In the data rows, 128 means zero.
Some points, each followed by its number:
[148 134 150 115 141 136 162 129 142 136] 0
[126 141 128 129 112 129 104  86 106 121] 1
[131 122 121 100 117 112 124 121 125 123] 2
[126 156 114 172 134 122 126 114 113  92] 3
[134 149 165 180 127 150 133 129 127 128] 4
[155 120 121 144 148 129 112 122 113 128] 5
[131 156 141 190 136 131 124 139 127 126] 6
[139 113 136 127  95 117 116 124 110 140] 7
[143 127 145 131 130 122 117 109 113 133] 8
[143 151 109 139 112 114 102 126 127 145] 9
[163 141 208 180  55 136  18 150 113 179] 10
[148 185 143 122 119 122  97  71  77 143] 11
[141  84 100 107 170 136 140 114 127 107] 12
[146  96 109  90 134 114 121 105 129 111] 13
[115 122 121  96 117 112 138 141 130 117] 14
[119 113 100  86 119 107 133 107 127 114] 15
[126 170 143 216 141 143 119 143 127 114] 16
[136 120 131 105 117 117 133 141 120 116] 17
[141 125  94 137 173 143 140 175 168 148] 18
[ 76 120  42 144 156 186 126 143 142 136] 19
[112  91 136 115 148 136 148 122 134 128] 20
[119 158 133 183 129 146 133 134 132 116] 21
[ 83  91 136 100 134 107 162 107 120  78] 22
[141 134 143 144 105 107  97 114 120 143] 23
[ 88  96 124  97 143 119 174 115 118  85] 24
[131 122 133 110 110 117 150 134 135 140] 25
[141 129 126 112 115 124 140 124 134 130] 26
Which three points above are nearest to each new point by angle? Their numbers follow each, nearest first.
[141 173 174 146 117 126 126 115 135 146] 4 10 11
[112 115 121 117 134 141 153 149 164 136] 18 20 19
[134 141 172 158  83 114 112 165 142 164] 10 23 4
[141 127 136 129 127 107 119 122 134 143] 23 8 9
[127 127 105 126 134 169 164 167 187 167] 18 19 0
[146 122 131 119 139 131 150 129 137 133] 0 26 25
[141 127 179 165 112 136  90 150 127 150] 10 4 23
[148 127  78 151 206 150 133 187 178 150] 18 19 12
[126 127 143 129 156 129 126 100  98 114] 8 11 1
[141 127 121 100 105 122 126 143  98 121] 17 2 14
[165 132 131 127 132 108 119  96 106 133] 8 11 5
[134 134 114 115 127 158 162 172 185 164] 18 0 25
[119 115 107  93 119 112 138 119 127 123] 15 2 14
[141 129 133 102 108 114 133 127 108 114] 17 2 26
[141 113 143 129  76 107 112 122 106 143] 7 23 10
[105 144  85  93 136 126 119 138 161 140] 19 18 14
[141 120 121  93 119 114 140 136 120 114] 17 2 14
[126 113 136 115 112 122 126 143 113 114] 17 14 7
[ 76 105  92 187 163 237 177 150 185 157] 19 18 21
[122 120 119 100 112 126 150 131 127 121] 14 25 15
[129 122 129 139 124 119 131 122 137 155] 23 25 9
